Named moves, each a turn or a mirror, and the order they were made in; the first pair answered
K (before -> after):
[  9.3  35.0   1.9 -10.5  22.0 -28.2  12.2  32.5 -22.0 -46.8   6.5   1.6
 -12.4  -5.8  17.5 -30.3 -25.2 -36.9 -33.2   0.7   1.6  34.0 -43.4  21.1]  ->  [ 33.2  32.7 -46.6 -33.9  -3.8  27.6  12.7   5.4 -20.9  -8.3   1.7  36.7
  36.3 -17.9   4.3   8.1 -42.2  32.6 -29.9 -22.3  -0.9  11.4  -7.8  22.5]
[ -2.8 -16.3 -30.1 -18.1  -2.5  18.4  16.0   4.8   8.6  10.8 -11.4  10.2
  12.2 -17.4   4.4  17.4  16.6  26.8  16.4 -16.9 -13.7 -13.2  -6.1  16.8]  ->  [-16.4 -12.6  -1.8   0.4  17.0 -20.4  12.7  24.6   6.6 -17.0  -8.6 -12.3
 -23.4  -8.8  11.7 -10.3  27.0 -19.0  13.6  -5.0 -12.6   4.0 -31.5  14.4]
[ 31.8 -11.1  -6.2 -23.4 -15.3   1.6   3.7  -8.4 -16.4   4.1  -9.3   0.8
   2.4  -2.3   4.7   8.7  46.1  10.1  17.0 -25.2  -1.8 -18.9   6.8  16.4]  ->  [ 25.3  -8.9  11.0 -13.8  -6.6 -21.5   5.0   2.0 -16.8 -10.7  -6.7 -11.3
 -16.5   0.4  11.1  -5.7  53.0 -11.0  16.0 -17.9  -1.4  -9.4  -4.6  16.8]
[ 30.7 -22.4  -9.5  -0.8 -33.0 -14.8   2.7 -21.8  39.7  -2.0 -33.9  25.9
  23.1  27.9  11.4  10.1  39.8   7.4 -20.3 -14.8  -5.7  16.1  36.2  -0.4]  ->  [ 22.9 -20.5  12.3  12.7 -20.0 -41.9   4.6  -8.7  41.7 -17.3 -29.9  11.3
   2.8  33.7  16.3  -6.8  45.0 -22.0 -23.3  -4.5  -4.5  27.9  22.2  -3.2]
R (before -> after):
[ -3.1   7.5 -22.5 -12.1   1.6  11.3  -1.3  -2.8 -11.5  -3.5  16.2 -15.7
   9.2  -6.5 -22.2 -10.8  -5.2  15.2  -1.0 -16.8 -14.0  14.5  -2.5   2.5]  ->  [ -6.5   8.8 -13.2  -8.9   5.3   2.1  -2.6  -1.0 -11.6  -8.9  17.6 -21.4
   1.3  -5.7 -20.3 -19.1  -4.1   5.4  -0.9 -12.6 -12.9  22.3 -11.7   0.6]
[-22.6 -14.7 -10.9 -20.7 -17.5   3.7  -3.7 -21.8 -12.8  -3.4 -41.9  31.0
  11.8 -18.0  18.0  15.4 -18.4  10.0 -17.3 -12.2  -8.9  42.0 -26.2 -17.5]  ->  [-30.7  -6.6  -5.9  -6.6 -16.1  -2.4  -6.5 -22.0 -19.6 -21.5 -33.6  26.2
  -1.1 -13.5  21.5   4.0 -18.0   0.2 -23.3  -8.6  -6.4  51.2 -25.6 -18.3]
[ -1.6   7.8  17.8  14.7 -17.4  -4.0   2.5   0.1  -6.4 -23.3  13.3  12.7
  -8.9   7.5   0.4  -0.6   2.1 -12.4  -8.1 -27.2  19.2 -32.2  -0.1 -15.6]  ->  [  2.3   3.4  25.5   3.0  -8.4  -9.3   5.6   2.4  -2.5  -6.7   2.8   5.0
  -4.8   0.6  -1.4   1.4  -0.4 -22.2   5.3 -21.8  18.0 -37.8 -19.1 -20.2]
D (before -> after):
[-26.1  14.1   6.9  22.1  -6.0   3.5   9.4  20.3  -0.7  13.2  15.6 -18.5
 -13.7 -15.1 -24.6 -24.6 -56.4  -1.9  11.5  27.2 -21.0  17.7   9.9   3.8]  ->  [-18.1   6.1 -24.0  42.2 -25.0 -14.4   4.5   6.8  17.4  -7.0   4.0  15.1
  -7.5   7.1 -20.1 -17.7 -28.8   3.0 -21.8   9.3 -22.8  12.4  41.6   9.2]
[ 10.1 -10.5  -3.3  -1.8   2.3 -21.3 -12.0   8.1  14.8   1.6 -32.0   4.8
   6.9   9.6  -8.3 -18.0  17.2 -24.9  -4.8   9.4  -0.6   2.7 -12.6  -7.2]  ->  [ 12.6 -11.8  -2.4 -11.3   6.5 -15.4 -14.8   9.4  13.7  13.1 -33.4  -3.0
  12.0   5.4  -8.2 -12.8  13.4 -20.3   3.8  14.4  -3.1   2.9 -17.6  -7.9]
[  7.5 -11.6   5.5  15.0  23.4   3.6   4.9  -2.8  18.1  23.7  -3.4  11.0
  -2.1   8.3  -0.6 -15.1  12.9 -11.6   5.5  -8.3  19.0 -10.0 -27.8  -9.8]  ->  [  6.2  -2.9  10.0  22.4  23.3   1.9   3.9  -2.4  16.9  17.2   3.3   6.3
  -9.4  10.4   5.3 -18.1  12.7 -16.4   4.0  -9.3  20.3  -4.5 -27.4  -7.8]

Each pair is two moves apart.
[ -0.3 -29.6 -10.8  -2.3   1.4   4.9   6.3   7.4  11.3  11.2  -9.4  -7.1
   8.1   1.3  -2.3  21.0  21.9 -16.8  11.9   2.1  -1.9 -10.1   0.3 -10.5]  ->  [-10.8 -21.0  -6.0  16.3  -3.7  -1.0   1.9   9.0   1.5 -18.5   5.3  -8.9
  -9.7  10.9   8.4   3.5  25.5 -27.3  -0.6   5.7   1.2   7.4   8.8 -12.3] | R then R
[  7.0  17.3  43.1  -2.9  -3.5 -23.8  15.8 -14.0  20.0  21.6 -50.9  -9.7
  16.2  -6.8 -32.4   4.1  18.9 -12.4 -10.1 -10.3 -26.7   4.1 -30.5  -2.3]  ->  [  5.4  15.2  33.4  10.8 -12.1 -31.8  13.3 -18.0  21.9   3.6 -48.0  -0.9
   9.9   6.6 -29.9  -2.4  26.1 -15.7 -27.4 -15.9 -27.8   7.3 -15.3   2.9] | D then D
[ -6.6   3.0   3.7  -5.6 -12.5  14.8   7.1  -7.3  -3.3  25.4  10.8  -9.4
   4.2   6.9 -15.9  -3.2  -3.6   0.7 -12.3   0.0  24.6   4.0 -13.5   2.9]  ->  [-10.2   0.8  -0.4   2.8 -14.4   0.5   4.2 -12.3   3.1   6.9   5.9   1.7
  -2.6  17.8 -10.5  -8.7   7.6  -8.7 -26.5  -8.2  26.6   5.5  -6.4   7.1] | K then D
[-25.6 -14.0  19.6  10.0 -14.9 -23.9  25.3  17.2 -13.9 -26.7  39.8 -12.0
  -6.9 -28.7  11.3 -31.8  21.9 -36.7   3.9  27.5   2.4   6.9   3.1 -26.9]  ->  [-24.0  -6.4   2.3  -8.5 -26.7  26.0  29.8   8.6 -27.7  -4.4  55.0  -7.1
  14.1 -42.9   2.6 -14.9  -2.7   6.6  15.8  21.9   3.7   2.1  18.6 -30.0] | K then D
[ 16.7   5.6 -16.9   6.6 -44.2  44.7  -1.6  -2.9 -29.4 -25.7  26.3  19.0
 -14.7  -3.3  36.8  -1.5 -41.4  42.2  -8.1  28.0  16.1  15.8  58.1  -7.4]  ->  [ 38.2 -18.6  20.1 -41.9   0.2  24.2   8.1  16.4   3.4  43.3 -16.3 -15.2
   4.4 -37.3  22.0  17.5 -44.6   6.4  52.0  44.2   5.3 -12.8 -19.6  -9.2] | R then R
[ -2.0  15.1   6.3  -8.2  -5.1 -25.2   4.0   8.2  26.3  -4.3 -15.1 -18.3
   4.6  -4.4   5.2 -21.8  28.0 -33.4  -7.0   8.5  -4.9  -6.9  14.8  -1.1]  ->  [  1.2  17.4 -17.0  -2.2 -18.8  -7.5   2.4  -3.8  24.6  -6.1  -9.5  -0.5
  12.8   1.2   3.4 -14.5  26.7  -5.5 -20.2  -0.8  -4.7 -11.6  39.8  -1.6] | R then R
